(in the rows, 128 means zero)
The same turns and mirrors carry the whole set onto itself and the rows of a family onto each other. Which other rows belong to the same family as each row named below? List them in the order they appear above.
These 16 rows form 4 families of 4 rows each.
roduz: [112 114 145 112 117 140 134 137 126 119 120 156 103 130 106 157 124 152
 141 117 128 150 150]
ririm: [147 146 120 152 111 127 142 119 149 160 103  91  81 106 107 118 127  88
 128 111 129 134 103]
rozuv: [107 131 139 122 124 128 144 142 133  98 127 147 107 122 107 168 110 157
 134 120 127 145 124]
bipeg: [121 121 131 118 140 112 130 141 114 102 116 128 111 122 120 166 106 160
 119 114 131 158 121]
bogut: [130 117 101  99 119 144 141 126 135 161 140 132 149 136 153 102 144  98
 132 127 112 147 157]
mis: [177 124 133 121 129 147 105 104 116 152 131 127 158 135 115 129 145 113
 130 130 119 125 167]
pugir: [146 147 120 152 110 129 144 119 151 159 105  93  81 106 105 118 128  88
 129 112 128 132 104]
pepaf: [156 167 123 149 134 130 133 115 142 101 153 119 164 115 111 156 117 125
 123 140 118 105 111]
Tikef: [127 104 137 107 133 124 121 136 107 124 109 137 107 131 118 154 119 154
 126 111 131 163 146]
sopi: [148 145 120 150 111 128 142 118 149 162 103  91  80 107 106 116 129  88
 128 111 128 134 106]
rine: [139 125  86 107 143 115 136 131 123 141 137 102 158 127 168 113 125 107
 110 124 115 154 124]
Sofo: [108 145 103 116 109 149 166 132 163 133 159 145 149 127 140 116 135 101
 141 137 110 127 135]
Sono: [117 153  88 124 133 120 161 136 151 114 157 114 158 118 155 127 115 110
 119 133 112 134 101]
Fama: [181 139 117 133 152 117 106 111 110 124 133  98 167 123 128 144 122 124
 109 129 121 128 127]
donoz: [146 145 121 150 109 130 143 118 151 162 104  93  80 107 105 116 129  88
 129 112 128 133 106]
vato: [152 151 138 137 111 159 132 109 148 128 152 148 155 127  98 141 140 115
 145 141 115 103 151]

The rest of the family of Sono: bogut, rine, Sofo
The rest of the family of vato: mis, pepaf, Fama
The rest of the family of bipeg: roduz, rozuv, Tikef

The same turns and mirrors carry the whole set onto itself and the rows of a family onto each other. Which other rows belong to the same family as each row named below? List them in the order they appear above.
These 32 rows form 4 families of 8 rows each.
felud: [165 142 126 134 132 144  96 113 110 112 106 147 137 102 133 126 119 125
 169 136  99  99 166 147]
loti: [162 142 144 135 124 129  93 127 119  91  91 155 138 122 121 149 112 145
 120  98 100 139 164 139]
Sose: [107 163 131 104 108 174 144 131 134 137 163 115 131 123 168 152 157 125
 145 152 120 118 107 133]
sunud: [120 156 130 133 106 162 161 124 100 140 138 106 139 134 161 161 153 117
 114 130 114 150 117 109]
palu: [ 96 158 129  95 105 172 142 132 139 135 166 132 107 118 168 153 148 122
 135 149 131 130 122 140]
Mevim: [100 171 142 102 109 162 143 133 123 143 143 138 119 146 161 168 138 145
  96 130 118 166 124 122]
Dez: [124 152 116 115 127 194 116 127 120 147 143 117 126 160 161 156 144 122
 126 132 127 129  99 125]
vuvi: [ 97 161 138 107 108 173 139 144 127 134 143 136 109 162 162 166 136 139
 101 123 115 152 118 138]
Nafe: [150 145 144 113 122 148  83 135 137  97 113 164 121 133 118 143 101 156
 155 125 100 115 173 151]
Mav: [125 165 117 110 123 195 119 135 126 150 158 118 134 161 161 136 146 136
 138 120 118 130 114 122]
git: [164 135 136 128 126 138  95 102 117 102 106 133 139  93 127 141 119 120
 162 139 115 104 170 139]
famo: [112 151 130 121 112 163 152 112 108 139 136 105 127 122 170 164 153 104
 107 136 130 141 115 126]
Kuv: [167 150 139 142 136 140 111 130 120 101  89 151 144 132 125 150 105 138
 121 101  87 141 171 138]
suluz: [152 142 135 110 118 138  85 132 141  88 114 166 127 103 116 132 112 154
 157 126 106 118 159 145]
Minop: [161 155 151 134 127 127 102 126  96 113  85 156 138 132 125 150 105 135
 127 103  98 130 168 144]
laton: [166 138 126 133 134 146  84 115 122  90 111 148 146 100 123 129 118 128
 158 119 111 108 159 135]
Zor: [112 162 125  89  96 169 143 130 126 143 162 124 124 115 157 139 159 132
 149 151 130 131 115 130]
mal: [102 167 149 107  99 158 152 143 131 137 143 123 122 145 166 171 151 142
 106 131 110 149 112 138]
num: [104 157 118 101 114 178 137 120 137 143 164 130 118 115 169 144 151 136
 138 163 121 135 121 125]
ribav: [167 147 123 123 139 150 105 112 119  98 106 141 153  98 118 127 110 123
 165 137 107 108 155 131]
Rir: [154 156 140 107 125 134  85 135 136 116 114 167 120 114 122 137  95 152
 167 129 101 115 164 140]
Luz: [146 138 145 136 112 117 118 119 117  78  99 152 135  88 123 144 117 135
 129 122 100 133 171 140]
Mibi: [153 147 147 121 110 115 134 124 120  94  93 157 134  86 121 153 119 133
 132 133  99 141 172 147]
sifi: [111 157 128 129 116 172 154 110  97 140 135 119 137 133 172 156 161 119
  98 137 117 150 125 129]
gid: [158 157 134  98 127 147  93 136 147 104 113 170 130 112 121 127 111 152
 156 122 103 121 168 160]
Bup: [165 139 146 140 129 139  93 115 106 102  83 137 141 138 120 154 106 137
 127 113 100 126 166 137]
Falip: [141 147 150 130 114 109 127 116 117 102  93 145 123  93 134 138 103 143
 133 131  88 131 177 144]
nuz: [111 165 141 108  94 159 149 147 128 146 145 134 115 148 164 161 154 146
 105 116 110 164 131 137]
satot: [138 145 159 120 107 116 119 119 125  89 106 153 122  95 128 150 111 138
 136 128 104 127 189 152]
Rara: [124 165 118 106 127 196 112 130 116 154 155 141 132 153 160 155 152 128
 133 136 129 134 111 125]
rubek: [116 163 140 129 114 166 152 126 112 140 140 105 142 142 172 168 157 116
 107 124 114 139 111 127]
Lom: [122 167 130 104 120 186 118 139 136 150 154 120 133 156 165 157 153 134
 135 128 121 125 101 134]

The rest of the family of ribav: sunud, Mav, Kuv, Zor, Mibi, gid, nuz
The rest of the family of Minop: felud, Mevim, num, Rir, sifi, Falip, Rara
The rest of the family of famo: palu, Dez, vuvi, Nafe, git, Bup, satot

